In the rows, zero is written as 128.
One turn moves each row of this set onto another row. After a few examples, where does it send each row asked below?
fada: [132 108 139 109 109 119 129 148 145  69 145 118 113 144 106 154]
seze: [132 149 100 110 135 145 161 133 141 139 112 125 119 117  94 162]
gumep: [113  94 163 116 171 125 127 124 138 125 161 149 144 128 121 124]
gebug: [125 107 143 117 111 114 130 141 150  70 146 121 113 146 106 157]
kimo: [113 123 100 171 138 132 110 122 111 104  91 125 134 106 136 136]
gepir: [ 86 149 121 121 117 127 138 138 114 106 132 124 171 135 149  97]
rirop: [128 117 147 115 103 113 127 135 146  79 144 121 118 145  95 163]
vipe: [130 130 119  87  98 128 107 102 138 151 153 108 132 137 121 104]
Nalom: [109 112  99 172 140 134 113 132 117 113  92 118 130 105 139 144]
bukup: [149 149 114  99  97 132  89 122 153 115 113 145 144 158 115 135]
pof: [113 113 101 175 134 130 111 145 116 116  95 119 132 104 138 143]
Davor: [121 131 126  95  95 138 106  97 121 162 144 117 129 139 130 107]
sof: [149 145  93 100  99 122  90 133 154 110 104 141 138 146 120 128]
fosu: [111 122 146 119 120 140 122 124 151 174 105 106 100 104 143 138]
Voba: [ 85 144 134 114 119 134 136 132 103 114 130 120 171 135 147  99]
rutul: [120 145 107 117 131 138 166 126 130 139 104 133 104 118  98 162]
kubuk: [139 143 129 156 122 113 108 129 158  99  99 159 125 147 154 104]
Bag: [146  96 157 129 150 139 138 138 168 125 101 115  93 139 145 121]
gidar: [110  92 151 120 167 128 132 122 135 138 168 139 147 131 122 121]
suliz: [136 105 167 127 153 142 128 126 167 111 106 127  95 133 157 115]
medil: [ 90 152 120 119 117 124 140 141 113 110 138 124 166 128 149  92]
rus: [113 125 136 125 122 137 127 125 151 180 108  91 118 106 142 120]
vok: [125 148  97 110 131 142 164 126 137 137 111 128 115 124  93 163]
vufi: [138 121 129 148 128 105 110 144 157 104 105 157 126 152 159  94]
Lotum: [122  89 151 127 167 130 132 124 132 135 170 135 143 132 120 116]

medil turns into fada
Nalom turns into gidar
Now find these:
Bag turns into rus
bukup turns into kubuk
gumep turns into rutul

One turn moves each row of this set onto another row. After a few examples, where does it send each row asked below?
zeda: [152 131 131 130 103  91  96 124 104 104 134 118 114 158 133 163 134 124
 125]
dek: [107 103  98 120 111  72 135 101  93 141 137 107 104 122 164 114 143 137
 161]
domi: [120 137  95 166 141 109 116 125  96 134 161  79 150  83 104 140 136 145
 149]
vipoz: [162 124 155 163 147 130 131 115 138 135 124  87 180 127 133 139 115 123
 146]
gakor: [159  96 135 117 130 113 111  82  85 156 102  83 120 112 129  94 163 144
 120]
Tivi: [163 115 137 134 116 109 107 143 121 139  90  88 122 115 151 139 170 150
 153]
magaf: [133  81  96 145 146 128 123 121  91 159 123 111 134  85 128  81 110 124
 116]
pupod: [129  99 100 140 135 103 128 133  94 155 122 121 194 153 125 135  99 135
 153]
vupuz: [141  99 117 163 117 116  96  97 136 136 171  76 104 122  98 144 120 109
 153]
Foma: [150 113 118 128 112 117 116  98 144 133 142  67 140  90 111 107 178 141
 153]
Gov: [133  83  99 162 113 125  96 108 134 143 171  72 108 125  98 144 136 122
 145]
laka: [106  94 127 145 113  88 123 107  99 106 129 115 103 109 144 107 140 129
 186]
nev: [182 108  92 129 142 101 136 106 121 151 133  67 177 138 106 104 110 139
 137]
lobod: [ 99  81 128 118 125  85 139 111 101 117 145  70 107 110 154 111 134 123
 162]
merig: [137  82 107 150 163 105 135 107  87 137 147  90 195 151 127 122 103 131
 140]
zesap: [145 122 131 138 109 114  90 131  95 100 139 107 112 161 139 164 147 134
 126]
zaru: [154  65 112 116 112  99 115 101 117 140 133 106 107 143 124 103 114 104
  93]
memi: [131 104 114 148 145 131 124 118 111 123 150 120 201 139 129 121 104 121
 166]
fazaf: [145 120 111 134 141 100 125 160  88  95 118 119 153 111 158 126 139 140
 113]
mudin: [173 110 122 118 135 108 113 100  94 150  97 133 182 123 110 141 119 125
 143]
Toli: [141  63 109 117 103 118 108 104 108 135 131 117 112 146 121 101 131 116
  89]

vupuz turns into zeda
nev turns into vipoz
Now find these:
magaf turns into domi
dek turns into lobod
Toli turns into Gov
gakor turns into Foma
memi turns into pupod

